M: rows in 3 groups, each row roughly a mix of its group's directions:
M (110 x 11):
[[ 47  21  -7  -2  13 -25   5  -8   7  34   0]
 [ 33   7  10   5  12 -22  41   1  -6  31 -14]
 [ 29  14 -18  39  15  28  16  14  12   6 -16]
 [-19  -7  32  15  10  -5  21  26 -26 -32 -11]
 [ 34  37   3   3   5 -35 -16  11   2 -15  19]
 [ -6 -28   8  18  47  -6   2  31  15  -3 -12]
 [-15  17 -19   2   3 -39 -25  29  22  18  10]
 [  1  10  -8  22  -6  35  49  -7  15   4 -13]
 [ 30  33  19  -8  -3 -43   0  -9  14  -2  15]
 [-24 -21 -26  -7  -6  43  10 -23   3  19 -14]
 [-25 -29 -19 -24  13  17 -21 -23  19  21 -10]
 [ 22 -14  -9  -2  21  50  17 -16  -4  22  -4]
 [ 14  11 -19 -15 -22  38 -10 -40  -4   2  15]
 [ 18  35   4  25 -27 -39  -3  -1  -5 -17   7]
 [ 29  -9 -27  14  30  26   7  -4  24  25  -4]
 [ 21  36   9 -10 -21  11  -3 -21 -21 -28  25]
 [-24 -18  15 -14 -44 -10 -11 -25 -14 -21   1]
 [-28 -12  10 -35 -21 -28 -31 -14  -7  -9   8]
 [ 27  12  -1 -11  22 -20  -1  50  12  16   4]
 [-41 -36  10 -13  13  23   3  -9 -23  -4 -12]
 [  6 -11  18  32  16 -12  36  23 -15   7 -27]
 [-18  -6  18   1 -44  22  26 -18 -20 -11  -8]
 [-12  15  19   5 -45  20  27 -12 -18 -16   9]
 [ 18  -4 -24 -14  45   9  -3   8  25  27  10]
 [-39 -35  22   5  -2 -17  -3  17 -24 -15 -11]
 [ 10  -2 -34  -8 -11  36   0 -29  21  27  -6]
 [-26  -2  17 -14 -38 -36 -16  -3  -6 -20  13]
 [-12  12 -10 -28 -16  36   0 -34  23  17  -8]
 [ 25  18 -15 -26   3 -21 -35 -21   8  22  16]
 [ 10 -11 -13  16 -11  36  36 -19 -17  23 -15]
 [ -3  -7   9 -15  -9  19 -13 -56 -18 -16  10]
 [-21 -20  -1  41   6 -37 -19  -3  14  -6 -14]
 [ 29  36   3  21  -3 -37  -7  22 -11  -6   9]
 [-28  -1 -12   1 -17   9 -35 -44  -4 -11  11]
 [-22 -20 -13 -30 -22  -1 -23 -39   9  12   2]
 [ 30   4 -19  22  18  27  34   4  10  23 -15]
 [-28 -24   0 -39  -4   9 -18 -25   6  28   6]
 [ 22   2  -1  21 -31 -29 -37  -5 -15   5  20]
 [ 16 -13 -29  20  33  -2 -22  23  24  19  -1]
 [ -6   9 -15 -23 -27   2 -45 -27  -3  -4  21]
 [ 25  12  -9  35  25   7  18  33  17  13  12]
 [  7  -7 -18  26  15  42  27   4  19  22  -9]
 [ -1 -20  -7 -25 -15  41   2 -38  -6  17   4]
 [ 29  17 -11   9  21 -21  -5  50   0  -1   9]
 [ 13  30   7   5  16 -28 -22  39  -2 -21  12]
 [-24   7  13  23   9 -44  -7  30  -5 -20   0]
 [ -6  14   9 -16 -35 -26 -15 -40 -14 -15   4]
 [ 23  -8 -15   5  43  17 -17 -18  32  10   6]
 [  3 -14  13  19  31 -19  20  37  29 -11  -3]
 [-12  -3  10 -29   6 -32 -45   3  -8  13  20]
 [ 46  36 -13  17  19 -21  -3   7   2   4   7]
 [  2   1 -15 -23 -18   4 -26 -48   4  14  21]
 [  3   8  -3  20  -7 -48 -34  25   0 -13   4]
 [-17 -23  15  24  30  -2  13  36  13 -20 -13]
 [  8  28   8  -7 -29  -6  15 -41   4  11  31]
 [  6  35  25   9  -8   0  44  11 -16 -12 -15]
 [ 32  17 -30  -3  17  33   4 -17  16  24   1]
 [-12   6  12 -12   8 -20 -55 -12   1 -23  13]
 [ 36  26 -37   3  -4  21   4   2  22  22   6]
 [ -1  -5  23   5  29 -36   1  43   8  -2 -10]
 [-22  17  34   0 -13  -5 -15  24 -22 -33  17]
 [ 11  -7 -17  28  34   2   2  42  23   6  -2]
 [ 11  25  12   9  -1 -38 -13  33 -14 -19  24]
 [ -6 -15   2 -19 -11  44  20 -36  -7  17   1]
 [-14 -10   6  -1   2  53  27 -18  -9  13 -18]
 [ -6  15  24 -34  -8 -42 -19 -14  -6  -8  16]
 [ 23  30   1  36 -14   0  39   3  10 -10  10]
 [  5  24  28  -4 -23 -31 -20 -28 -11 -21  13]
 [ -6  21   4 -21 -33  29  21 -39  -2  -1   5]
 [ 14  -6 -21  14  40  17  16  30  27  11  -4]
 [ 21  -7 -15  13  50   1 -10  22  18  19 -12]
 [  4  45  13 -14 -20 -32 -14  14   0 -20  12]
 [-45 -12  -3  12  13 -23 -37  -8  11  -9  -8]
 [-15  13  35  -6 -35 -24   1   4 -25 -21  14]
 [ 12 -25  35 -18  37  13   7  10 -20 -15 -13]
 [ 44  19 -22   6 -21  29  15  13   8  15   7]
 [-19  21  24  -5 -18 -31   1  13 -28 -22  26]
 [  1 -23 -36  -5  22  18 -20 -11  24  31  -9]
 [ 21  14  -1  42   4  26  38   6   2  -6 -10]
 [-10  -4   1  43   2 -25  18  37  10  -3 -18]
 [  8  19 -32   6 -32  18   9  23  20  30   8]
 [ 20  25   1 -13   4 -41 -34   7  17  -1  18]
 [ 14  16  -7  24   9  16  38  36  22  -7  -9]
 [-22 -35  14 -18  17 -34 -19 -22 -13   7   9]
 [-38 -10  24 -29 -35  -9  10   3 -12 -15   8]
 [ 30  10   1 -22  15 -10 -26  40  -4   9  24]
 [-26 -28   1  -7   6 -32 -13  45  -2   1  -1]
 [ 11  11   5  13   0 -10  40  42  20  13 -18]
 [  7  -9  30  23  17  -3   1  43 -19 -26   6]
 [ -8 -13 -30   6   1  43  26  26  17   8  -4]
 [ -8  -6  10   9  12 -23  -8  59  -6 -15  -6]
 [-19 -43  -7 -24   2  34 -11 -21   0  13  -7]
 [ 17  35   7  14   1 -36   8  38   0 -14   8]
 [ 18  33  19 -19  -2 -46   7  13  10  -2  12]
 [ 19  11  -5 -31 -14   5 -17 -47  -2   7  24]
 [ 29   7 -24  24  25  31  21  -5  17  19  -8]
 [ -9 -15  -3  14   3   3  47   2  21  20 -34]
 [  9   5 -30   5  11  15  29  28  29  30   5]
 [ 22  15 -31  22 -28  33  20  -1  -5  16  -7]
 [ -8 -13  -5  -9  31 -26 -51   6   5   3   9]
 [-23 -34 -18  16  20  20 -26  25  16 -11  -3]
 [-18  -1  15 -17 -41 -11  -7 -41 -11 -14   6]
 [ 36  45 -25   1  -6  19   3  -2  16   9   6]
 [  6 -13  -9  13  25  29  44  14   4  18 -19]
 [  1 -20   3 -26  -4  17 -21 -53  -9   7   7]
 [-15 -29 -12  21  20  14  12  27  18  16 -33]
 [-39 -23  27 -27  -1 -29   3  11 -11 -11   4]
 [ 43  -4 -12  18  34  -4 -19  28   7  -3  -5]
 [  6  35  23  -2 -34 -20  18 -11 -24 -19   5]
 [ 13  -7 -14  32  42   3  -3   3  24 -24 -18]]
one row of each group, then the others: which group is each in?
[ -7 -38  10 -15  22  18  -9 -39   7   7 -21] | (80)
[  0  32   8   9 -39 -35 -11 -22  -7 -10   7] | (30)
[ 24  39 -10 -23 -14  11  -8 -37   2   8  15] | (124)

[-40 -24 -13   3   0  32  -3  32  -3 -17  -8] | (124)
[-26   9  21 -23 -26 -31 -20   9  -7 -26  15] | (124)
[  5 -24  14  20  24  25  21  28 -11 -16 -28] | (80)
[-35 -20   2   7  33 -38  -9  10   8   0 -18] | (80)
[ 28  19  17  18  24 -12  42  15   7   8 -15] | (124)
[-15   6  28  24  -1 -27   8  22 -24 -36   2] | (80)
[ 10 -21  -2  -3  40 -30 -23  10  -6  31 -11] | (124)
[-14  10  17  13 -38 -34 -11   3 -16 -31  -6] | (30)
[-31   5  14  13 -24   5  26 -34  18  -7 -24] | (80)
[ 25  -2 -35  -9  12  30  -5 -23  16  31   7] | (124)
[-33 -27 -24   4  -9   4 -17 -25  28  -2 -24] | (30)
